Each named turn below is shown by a few rows before and after it. Which turns, in which order, take the first row of each later pair to the second? The first pair is answered.
turn K_57:
[-11  -5   9   9   6 -11  -1  -8 -24  -3 -16  -7   7 -24  16  24  21  18] -> [ 10 -30  10 -12 -18  14  14   2  -5 -23 -22  13   8  -7   6 -10  -2   0]
[-20  12   6   3  -2 -32 -31 -13  10  20  18  -1   6 -11  17  19   7  17] -> [ 10 -16   4  -5 -13 -17  19 -30   9  18 -26   8   7 -14   6  15  20  19]
[  5  -3   6   9  -7 -16  40 -41 -26   8 -31  -7  15 -22  11  31  20  18] -> [ 17 -24   5 -29 -37  10  36 -14  21 -29   2  21  15   3  -5 -17 -31 -14]
turn K_864:
[ 39 -43 -11 -18 -24  50  25  -2   2 -16  19  11  17   5  11  21  11 -17] -> [-10 -18 -13 -49 -13  -2  13  -4  -4  -9  52 -14  12 -39   5  29 -19  16]
[ -2 -10  -4  -7 -16  -3 -15  22  14 -14   1  15   7  18   4  -1  -9  -3] -> [-19   3  -2  -7  -5 -22 -26  22   2  -4  10  -3   4   3   6  12  -5  10]
[ -4  13   3   0  15  -3  15  -7  -5  11 -19 -12 -14 -11 -10  -6  21  15] -> [ 10  -6  -1  -8   4  15  20  -9   4   1 -24   2 -11   0 -15 -18  15   0]
[-12  -2  18  -7  14   0  -3  -2  10   2   7  -7 -14   9   4 -18  15  18] -> [ -5  -1  19  -4  20  13  -3  -5  14   3   7  -4 -15   7   4 -18  18  13]
turn K_220:
[  0 -33  -2 -24  -9  -2  16   3 -11 -17  -8  -2   4 -14 -15   1 -45   5] -> [  0 -40   4 -18 -17   0  15   1 -15 -15 -13   3  10 -12  -3  15 -42   3]
[ -3  11   8  21  -9   2 -30  14   8   2  23   4   6  24  -2   6  -8  -5] -> [-17  17   8   9   4  -6 -31  11  10   5  22  -9  -4  12 -16  -3 -13   4]
[ 18 -11  -3  -9 -10   8  17   0   6  -2 -13  16  14   4   3 -11  10  -2] -> [ 11 -11  -5 -22   1   6  14   1   9  -1 -10  12   9   0  -9 -20   4   5]
[ 31  -9  31   4   6  45  41   3   8 -13 -18  30   9  25  -5 -10 -16 -15] -> [ 12   4  28 -22  20  32  44  -2  12  -5 -14  21  -7   4 -38 -31 -24  14]
Now pairs of rows:
Between the rows of a pair lie 2 to 3 turns.
[ -8   5  -2 -15  -2  -5  19  20  28 -11  13  -9 -36 -12 -50 -53  -9 -16] -> [ 15  28   1  41  16  13   3  23   7   9  -6 -10 -36  10 -28 -25  47 -31] : K_57, K_864
[  4 -35  13 -24  -9 -38  23 -35 -23  -5 -13  -4  24 -29  39  44  13  27] -> [ -6 -41  11 -46 -31 -24  -3  -1   8 -33  31  18  26  -9  28   6 -43  -4] : K_864, K_864, K_57
[  6  30  -6  -9  56   9 -26  -3   0  -1  -4 -11 -22   3 -28   0  23   9] -> [ 15  13  -7  24  30   6 -22 -11 -23   6 -12  -4   4  11  13  39  42  -7] : K_220, K_220
[-47  15  -8 -11  14 -56  -8  -2  14  -7  -8   0   0 -17  -7  39 -18  34] -> [  3 -22  -3 -16  -8 -10  47 -22  21 -15 -66  20   1  -3 -10  23  -2  19] : K_57, K_864, K_864
[ 32  -9   6   6  -6  54  -1  16  32 -12  -5  27 -16  40 -14 -40   0 -26] -> [-27  47   4  18  40  -7 -44  19   6  17  33 -18 -20  -4 -12  -7   2  19] : K_57, K_220
[ 10   3  -6   8   5  34  -3   8  20  -4  -2   9 -10  11 -13 -30  -2 -10] -> [-15  21  -6   1  11   8 -20  17  18  -1  22   4 -14  -1 -14 -20 -13  -2] : K_57, K_864, K_864
[-22  10   2   9 -19 -33 -29   4  -4  -1  37 -12  18   0  38  42 -20 -25] -> [-18 -20   3 -25 -30 -40  27 -24  -8  -7  -6 -19  13 -25  26  36 -20  -2] : K_57, K_864, K_864
[-32   4   0 -11   6 -35   7  -8 -11  -3  20 -12   0 -21   0   9 -21  24] -> [ 12 -29  -3 -11 -12   5  44 -18  -7  -4 -25   7   1  -5  -2  -7  -3   5] : K_57, K_864, K_864
[  1  -8  -5 -18 -13  14   9  -4  24   0   6  10   8   6   4 -15   0  -4] -> [  2  -7  -1 -20  -4  12  18 -15  17  12  -7   1   4  -2  -5  -8  10  12] : K_220, K_864, K_57
[ -6  38  -4  11  31 -29   5 -21 -56  31 -43 -30  -9 -11 -15  -3  56  12] -> [-32  24  -8 -59  13 -47  17 -15 -21   7 -20 -28  -9 -31 -43 -39 -12  23] : K_57, K_864
[-27  27  -7 -14  17 -29  -7  -1  11   4  11 -29   3 -31  -8   6 -18  30] -> [ 26 -22  -3  22 -24  12   8  -4   4  -4 -22   6  27  12  31  23   7 -21] : K_220, K_864
[-15 -15   5 -52  -8  -1  48 -13  11 -11 -12  -6 -13 -28 -27 -17 -15  41] -> [ 11 -46   6 -41 -46  15  47   4  13 -24 -11  19   9   5  10  -8 -19  -7] : K_864, K_220, K_864
[ 13  -6   8 -31  -9  33  28  -2  29  -2 -18   8 -11  -5 -34 -30 -13   3] -> [-14  36   7   4  22   1  -4 -12  -9  23 -15 -22 -14 -26 -18  15  19  32] : K_57, K_57
[ 16  15  -1  25  16  41 -16   9  13   1   1   3 -21  24  -8 -27   8 -27] -> [-19  35  -2  10  36 -11 -17 -11 -14  15   5 -30 -18 -18 -11   2   9  16] : K_864, K_57
[ 40 -28 -11  19  -9   4  42 -37 -29  33 -37   4  13   2  30  39  48   5] -> [-11  14 -15  24  -1 -18 -63  18   0  15  69  10  10  15  37  31 -26 -16] : K_57, K_57
[-33 -18 -12 -30 -15  -7   6 -23   5   6  12  15   1  -8 -21 -38 -32  13] -> [-33  -9 -11 -15  -4 -16  17 -45 -18  26 -11  -4   0 -26 -11 -13   1  32] : K_57, K_57
[  9 -29   0  -8 -33   2  18   0   8  -4 -10   4  16   7  20   2 -25 -12] -> [-12 -14  -5 -21 -30 -17  10   2  10  -3  -4  -2  14 -10  12   3 -33   3] : K_864, K_57, K_57
[ 31 -22   8  27 -12  26  11  -5  -5   0 -25   9   6   8  16 -18  -6 -12] -> [ 25 -22   7  18 -20  19  -4   5   3  -4  -1  14   9  14  16 -26 -30 -21] : K_57, K_57, K_864
[ 21 -21  -7   5 -25  23   5  -1  16 -13  -4  15   5  14  -2 -16  -3 -18] -> [-20  21  -5   1  16 -13 -13  -4   3   9   4 -15 -13 -23 -22  -7   9  24] : K_220, K_864
[  2 -31  -7 -31  -8  -8  39 -10 -11   1 -10   4   9  -9  -5   2   6  -1] -> [ -2 -24  -7 -42 -13  -8  30   2   1 -11   7   5   5  -7 -13 -14 -18  -6] : K_864, K_57
[ 19 -24  15  12   7  23  -3   8  11   4 -19   3 -28  18 -17 -18  20 -20] -> [ -7 -16  12 -18  14 -15  22  -9  -2   8 -24 -15 -26 -20 -25  -8  12  20] : K_864, K_57, K_57
[-15  42   5  24  21 -15 -38   3  -8   2  24 -15 -10  -9   2  16   9  10] -> [-28  31   3 -10  10 -30 -14  -2   1  -9  28 -16 -12 -23 -15  -2 -19  27] : K_57, K_57, K_864
[-25   8   3  -1 -10 -18 -36  18   2   1  33   5  13  -3  27  17 -29 -13] -> [-17   4   1 -19  -2   5 -20  21  27  -5  30   9  -1   3 -10 -25 -42 -11] : K_864, K_864, K_220
[ 16 -11  -5   1  25  13  14 -37 -27  14 -28 -16  -6  -9 -18 -31  33   2] -> [ 31 -22  -7  13  18  24   9 -27 -23   9 -29  -2  -5   5  -8 -31  34 -19] : K_220, K_220
[ 30  21  10  -1  26 -18  20 -18 -28  31 -30 -31   0 -20 -11  16  40  37] -> [ 26 -23   5 -63 -25  -9  41  -4   8 -13  -9  -2  15 -11 -12 -32 -36   8] : K_220, K_864, K_220
[-15 -34   9   9  -6 -44  15 -41 -46   8 -15  -7 -23 -22  15  29  17  -7] -> [-33 -27  11  -5 -13 -58  11 -31 -35   2  11 -11 -28 -35   9  27  -8   1] : K_57, K_864
[ 19 -20  14   4 -16  27   6   3  23 -24   2  35  11  22  26   6   5 -17] -> [  5   2  15  30   5   7  -1 -10  -4   3  -2  11  10   5  33  38  37   3] : K_57, K_57
[-16 -12   0 -15 -21 -47  -7   0   5  -6   3 -24  23 -12  37  39   9  12] -> [ -1 -29   2 -16 -22 -35  18 -10   4  -5 -24 -19  23  -9  34  36  16  15] : K_57, K_864
[-32  16   2  -5  17 -36 -18  -2 -13 -11   8 -17  -8 -21  -2  20   3  18] -> [ 10 -28  -1   9 -22   7 -10   7  -2 -22  -6  15  10  17  29  12   3 -32] : K_220, K_864
[-31  15 -18  37  -2  -3  -8 -10 -23   6 -11 -10   9   8  15  22  31  -3] -> [-47   4 -20  -6 -17 -26  19 -22 -15  -3 -12 -17  10 -16   1  14   5  16] : K_864, K_864, K_57
[  3  -7  -7   7 -24  37 -22  14  27 -32 -16   6  -9  26   0 -25  -6 -13] -> [-28  24  -5  -6   6  13 -30   9  26 -23   2 -14 -22  -2 -20 -29 -13  24] : K_57, K_864, K_220
[ 15   9  -4 -14  21  19   9   1  18  -6 -16   0 -24   5 -50 -44   9   0] -> [ 14   7  -3  -8  20  19  15  -5   7  -3 -25  -4 -23  -1 -45 -41  21   8] : K_57, K_57, K_57
[  0 -19  -6 -28 -15 -20   3   4  13  -3   3   6 -11   0  17 -40 -21  12] -> [ 17   2  -4  31   8  -7 -24   2  -9  18 -10  -3  -8  18  37 -11  27   0] : K_57, K_864
[ 18 -19   7  -7 -24  27  10   0  18  -4  -3  24   7  13   1 -27 -13 -27] -> [ 17  -5  10  10   1  11  30 -24 -15  21 -36   3   3  -9   4   8  31   6] : K_864, K_57, K_864
[  1  -4  -8   7 -32 -12 -26  24   6 -28  12   9  31  16  42  -2 -27 -34] -> [ -1 -23  -3 -33 -40 -29  27  -5  -9 -26 -17  -1  31 -16  29   2 -32   1] : K_57, K_57, K_864
[ -9  24 -11   1   8 -23  33  -8 -28  15 -30 -13  -4 -21 -17   5  11  23] -> [ 19 -12  -6  -3 -31   7  26  15   0 -14 -14  26  11  22   4 -15 -17 -31] : K_220, K_57
[ 38 -14  -9  17 -18  18  11  14  30   6  14   5   9  13   3   8 -13 -16] -> [ 31   6  -8  37   1  -1   6  -1   4  26  -2 -11  12   1  12  40   9   1] : K_57, K_57
[  0   0  -7 -27   9  14  10   6  28 -13   0   9 -14  -5 -39 -41 -23   0] -> [  8  -3  -1  21  12  -1  20 -21 -21  15 -35  -3   6 -12  11  31  39   2] : K_57, K_57, K_220
[ -5  23 -11 -16  -3 -22  14  -8   6  21   0 -19  17 -18  17  30   2  23] -> [ 22   3  -6  -4 -19   1  37 -11   6  18 -24  -4  18   0  14  19  13  12] : K_57, K_864, K_864
[ 26 -27  26 -15  -8  43  27  -9  30 -40  -9  26  30  28   6 -24 -26 -24] -> [ -9 -14  25 -51   2  -4  41 -27  17 -29  -9   4  26 -17  -5 -17 -42  25] : K_864, K_57, K_57
[-13  -8  -6 -43  -9   1  10   2  16  -3  23   5   1  -9 -32 -23 -53  24] -> [ 21 -29  -6 -28 -21  32  23   2  20  -8   7  26   3  18 -27 -30 -37  -6] : K_57, K_864, K_864
[-44  19  10  12  23 -29 -52  33   6  18  37 -13 -24 -19 -12   2 -50  -5] -> [ 24 -48  13 -23  -9  22  46   3  19   7 -45  15 -23 -10 -29 -38 -31 -13] : K_57, K_57
[ 43 -29   4  -1 -20  11  20 -10  20   0 -42  20  -2  10 -19  -3  18  -4] -> [ 26 -16   5 -18  -1  -9  31 -17  14   7 -40   3 -13 -15 -36  -6  14  23] : K_220, K_220
[ 16 -22  -2 -28 -27  13  20 -30  10 -20 -22  35   2  12  18  25  -8 -14] -> [-11  16  -1   2   0 -18 -20 -29 -20  -1  -1   9  -2  -4  29  66   8   5] : K_57, K_57
[  7  27  -5  26  40  40   0 -13 -12   1 -10 -15 -13  23 -12  -4  20  12] -> [-10  21  -6 -15  34  11  26 -26 -12  -2 -17 -24 -12 -12 -27 -10  -2  38] : K_864, K_864, K_57
[  1 -23  -3  -3  24  16  12 -40  -3  18 -54 -32 -34   9 -28 -10  13  30] -> [ 11  -9  -6  26  33  44 -25 -20   9  15 -37 -23 -38  43 -20 -12  24   2] : K_57, K_864, K_864
[-10 -12  -2  -6 -18 -35  32 -18 -26   3  -4  -4  16 -16  32   0 -21  23] -> [ -5   6  -3  18   0 -31  18 -15 -37  12  -5  -8  14 -15  42  14   2  23] : K_57, K_864
[ -3  -9  -1  -2  18 -22   7 -24   8   7   5 -46  -1 -31 -42   0  12  23] -> [-12  -9  -1 -10   1 -13 -24   2  27 -10  47 -28   3 -12 -43 -18 -24  -1] : K_864, K_864, K_57
[ 22 -19   9  -3 -10  25  32  -4  14  -1 -19   2  10   9 -11 -23   0  -5] -> [ -8  23   6  22  15  -9 -13  -2 -17  23   1 -22   7  -6   6  16  15  15] : K_57, K_57
[ 23 -22   9 -17  11  10  16  -1  13 -20 -27   2  14  11  -9 -20 -20 -27] -> [-13  11   9 -19  33 -17 -18   8  14 -12  10 -16   7  -5 -18 -20 -35  -9] : K_220, K_57
[-22  23   4 -30  23 -20   8   0  -4   3  -7  -6  -8 -32 -23 -15  -5  36] -> [-17  17   1 -43  14 -11   8   2  10  -7   0   6 -10 -25 -27 -31 -23  27] : K_57, K_57
[-16  32  -6  13  27  -1 -37  10   0   9  26 -14 -14   5 -11   1   8   5] -> [-10  20  -3  30  16  -3 -34   6 -18  12  14 -10   1   7  19  27  14  -8] : K_220, K_220
[  9 -58   3 -53 -32  25  30   6  12 -17 -12 -11  21  -5  18 -25  -1  -5] -> [-32 -31   1 -66 -18 -10   3  16   8 -20  27 -29  13 -28   9 -18 -22  15] : K_864, K_57, K_57
[ -7 -14  -3  -1 -24 -14 -32  21   9  -9  35  12  18   7  23  -7 -29 -26] -> [ 25 -36   1  17 -24  13  -1   8  -2  -7 -14  19  20  19  33  -2   0 -31] : K_57, K_864
